In the rows, 128 means zero.
Named turns come first, each shown by rows before and after it. Which turns, in which order, take the first row of each pair that follows to the second? Write the first one first, as in the answered first pair.
mobis (before |-> after):
[153 173 172 120 139 128 159 161  96 103  69 129 111 126 102] |-> [139 185 128  96 139 121 135 174 108 107  78 113  77 133 117]
[135 127 140 142 153 116 128  76 127 123 103 118 110 159 109] |-> [138 128 149 136 150 111 132  90 123 124  93 122 112 159 104]
[116 118 120 142 135 112 118  97 130 154 168 119 125 147 159] |-> [126 110 146 154 132 116 131  94 118 152 162 127 143 144 149]
fekad (before |-> after):
[128 138 117  86 124 130 143 172 120 143 117 127 162 122 118] |-> [137 130 144 101 130 130 148 168 113 146 109 135 166 128 106]
[129 155 142 196 139 135 107  85 134  95 145 119  56 138 123] |-> [115 162 101 165 138 134  92  94 147  98 157 110  50 132 144]
[126 144 133 118 100 126 122 117 113 124 136 119 130 121 134] |-> [125 138 129 107 100 120 118 125 112 130 139 112 129 124 137]
nik (before |-> after):
[136 141 129 131 126 136 123 120 130 120 140 131 116 136 123] |-> [141 141 139 131 125 134 131 127 124 118 129 134 121 134 118]
[ 92 115 145 145 147 148 107  88 135 134 158 112  60 148 133] |-> [109 135 192 118 123 134 131 146 107 124  89 132  63 144 110]
[113  98 101 103 131 128 135 136 132 152 151  99 128 152 119] |-> [119 116 115  84 117 120 141 161 122 144 121 105 121 146 116]
poza (before |-> after):
[130  89 101 129 174 120  85 145 129 170 163 112  82 159 123] |-> [140  75 120 106 165 112 103 178 114 182 140 120 113 153 107]
[135 154 142 103 114 124 158 139 169  74 123 161 183  98 148] |-> [129 158 137 132 124 133 147 103 180  66 144 154 172 103 155]
[140 113 171 171 139 138 138 113 109 123 132 144 139 140 110] |-> [121 140 129 160 140 131 103 117 132 109 141 126  73 149 130]
[112 110 112 179 177 106  94  96 161 141 179 107  62 172 116] |-> [126 118 110  87 149  71 100 201 142 161 119 116  69 165 104]
Now pairs of rows:
Each pair is 2 to 3 turns apart.
[120  92 114 119 137 120 131 125 130 159 160 118 176 141 123] |-> [114 111  86  95 132 112 111 142 140 153 154 105 137 142 136]  poza then poza
[100 154  96 106 133 118 107 129 141 135 134 118  99 130 152] |-> [126 124 160 106 124 116 147 153 112 150 104 144 160 125 122]  poza then fekad
[133 132 154 189 147 135 102 108 141 107 120 125  57 167 110] |-> [129 156 138 143 129 120  99 155 138 102  88 125  40 160 114]  poza then fekad then mobis
[101 101 163 139 130 135 159  90 104 126 165 148 167 131 108] |-> [ 93 120 137 116 116 145 165  90 114 115 165 147 180 105 122]  fekad then fekad then mobis
[127 118 161  74 122 101 170 181 129 141  73 135 182 118  93] |-> [ 86 134  53 105 149 133 119  90 187 126 169  94 137 116 152]  mobis then mobis then mobis
[110 148 142 150 149 148 118 107 136 107 131 122  50 122 163] |-> [127 113 156  76 133 119 142 188 113 142  94 134 106 112 146]  fekad then poza
[ 88 117  62 122 142 150 142 127 137 152 180  86 142 125 139] |-> [ 95 100  89 139 147 154 155 113 126 159 184  95 167 123 127]  mobis then fekad
[143 139 195 169 122 130 147 116 108  93  91 141 136 119 114] |-> [140 140 192 180 124 132 141 107 113  96  96 137 126 125 114]  mobis then poza
[127 170 140 113 114 137 131 133 129 123  96 137  92 124 135] |-> [123 164 117  95 114 137 123 140 138 131 105 128  91 125 143]  poza then mobis then mobis
[114 115 109 111  91 110 107 156 126 179  90 100 111 160 124] |-> [122 118 143 121  81 115 129 153 115 172  71 114 137 151 111]  poza then nik then nik
[ 74 163  82 107 105 156 116 112 167 117 167 128 142  90 188] |-> [103 112 122  54 102 110 130 203 136 166 128 141 175 110 150]  poza then fekad
[113 137  93  71  96 136 129 157 126 129 117 113 148 105 131] |-> [121 150 120  85  88 147 148 144 117 115 104 125 160  93 128]  mobis then mobis then nik
[117 113  64  94 137 141 100 130 151 135 171 118 118 132 134] |-> [117 142  94 149 141 157  98  91 150 103 162 124  83 137 130]  nik then poza then poza
[ 85 125  61 107 163 137  99  96 169 121 190  95  89 120 168] |-> [ 91 110  53  51 143 121 115 147 158 139 171 100 132 108 168]  poza then mobis
[113 126 142 158 127 180 162  37 138 130 153 138 209 114 139] |-> [ 97 198  69  53 102 145 111 136 162 112  96 117  89 118 163]  poza then mobis then poza
[ 85 163 105 126 124 137 163  59 119 119 113 119 149 104 127] |-> [ 99 160 134 107 115 124 178  98 101 126  78 131 157 105 109]  mobis then mobis
[123 131 171 189 153 115 121  97 123 127 101 143  98 218  63] |-> [130 135 164 135 139  92 127 157 114 140  67 144  96 214  56]  poza then poza
[141 129 156 160 136  95 118  95 106 101 130 136 122 137 124] |-> [129 163 114 132 118 112 118  93 121  85 134 129 126 112 148]  fekad then mobis then fekad
[122  99 155 128 145 114 135 125 133 167 145 130 151 135 116] |-> [112 108 144 143 150 119 121 106 140 159 158 124 129 139 120]  mobis then poza
[141  90  92 132 131 123 120 128  87 127 166 122 146 143 135] |-> [149 127 120 116 112 110 122 168  75 106 114 130 110 142 123]  fekad then poza then nik
[113 115 123 123 108  90  95 144 165 131 143 123  79 174 101] |-> [120 106 130  93 102  84 109 172 158 141 126 130 107 169  96]  mobis then poza
[141 148 145  86 102 128 153 182  91 132  86 147 164 109 108] |-> [147 150 184 151 111 152 165 129  86 112  96 158 167 111 101]  fekad then poza then mobis
[149 208 157  98  85 150 153 134 130 101  70 135 111  60 155] |-> [158 179 179 105  86 153 172 127 120 110  76 143 160  54 145]  mobis then poza
[132 109 128 153 157 117 122 120 126 129 139 130 120 142 122] |-> [136 107 130 124 147 106 124 153 120 137 123 134 127 140 115]  poza then poza
[142 140 176 168 126 147 172  88  95 115 124 152 148 150 157] |-> [145 100 162 144 131 134 172 105  93 149 148 146 186 152 154]  nik then poza then nik
[108 113 110 166 137 143 109  90 136 111 177 127 126 134 143] |-> [122 105 108  82 116 108 124 180 119 138 132 134 151 130 135]  poza then poza then mobis
[142 170 146 110 116 133 173 174 112 100  84 166 126 109 135] |-> [134 186 124 107 119 130 155 170 124  92  90 157  92 112 145]  poza then poza then poza
[161  82 184 170 151 114 132 110  98 152 147 141 160 145 112] |-> [153 176 176 147 123 113 115 140 107  94  83 144  68 132 130]  poza then nik then fekad
[141 104 155 144 119 117 186 118 123 125 158 108 225  93 144] |-> [133 133 152 196 131 129 167  70 137  96 172 102 175 101 152]  poza then mobis
[141  83 159 106 148  96 141 165 109 131 135 122 144 145 115] |-> [124 113 116 126 159 106 105 131 135 110 159 101  81 150 137]  poza then poza
[170 126 178 109 107 145 192 176 105 144  88 155 158 113 101] |-> [158 167 180 164 106 177 190 112 120 103 101 156 134 101 114]  fekad then poza then mobis
[113 157  94 175 167 157 112  49 149  99 187 124 109 145 170] |-> [161 123 194 121 158  83 132 186  91 137  83 155 101 184  94]  poza then fekad then fekad
[119 111  90 116 117 148 131 134 134 153 164 123 166 120 152] |-> [121 113 113 150 124 158 139 105 130 142 168 129 172 120 147]  mobis then poza then mobis
[128 153 160 169 123 165 154 100 121 100 136 137 146 120 138] |-> [125 104 141 155 138 155 151 107 123 136 168 128 182 130 136]  poza then poza then nik
[142 107 139 140 149 109  93 121 144 144 173 104  79 156 119] |-> [159 108 189 171 144 128 124  99 128 130 156 125 112 143 107]  mobis then fekad then mobis
[105 144  75  92 130 124  99 119 148 118 154 123 116 135 157] |-> [109 149  79  69 122 118 110 145 138 120 133 127 127 129 150]  mobis then poza
[115 108 100 138 149 129 115 135 156 149 147 138 184 111 143] |-> [128 100 137 140 151 117 129 155 138 154 121 147 186 121 122]  fekad then fekad then mobis
[121 116  85 126 130 120  86 142 151 137 166  97 183 131 134] |-> [118 130  78 131 128 122  75 136 160 129 165  92 162 131 138]  mobis then poza
[147 176 179 142  99 102 138 119 126  83  80 143  70 126 125] |-> [128 182 137 154 107 112 117  85 149  79 115 127  52 126 149]  mobis then mobis then mobis
[138  60  92 132 177 113 108 110 135 170 195 100 139 154 126] |-> [168 137 204 152 135 108 144 153  96 112  72 141  93 144  88]  nik then fekad then fekad
[133  92 178 168 144 157 135 104 118 125 132 134 129 131 129] |-> [135 100 174 108 134 125 127 172 111 136  92 133 101 138 124]  mobis then mobis
[130  75 121 104 142 171 134 156 139 107 154 138 200 103 120] |-> [114  93  95 143 155 183 108 110 160  89 181 122 151 113 137]  fekad then poza
[137 127  96 102 114 113 129 169 156 125 114 116  80 143 111] |-> [141 100 132 183 133 142 150  95 152 123 151 124 126 140 106]  poza then poza
[131 149 156 143 125 130 126 124 125 108 104 131  90 125 118] |-> [130 136 155 158 138 128 118 113 128 113 122 128  87 135 118]  nik then mobis then poza
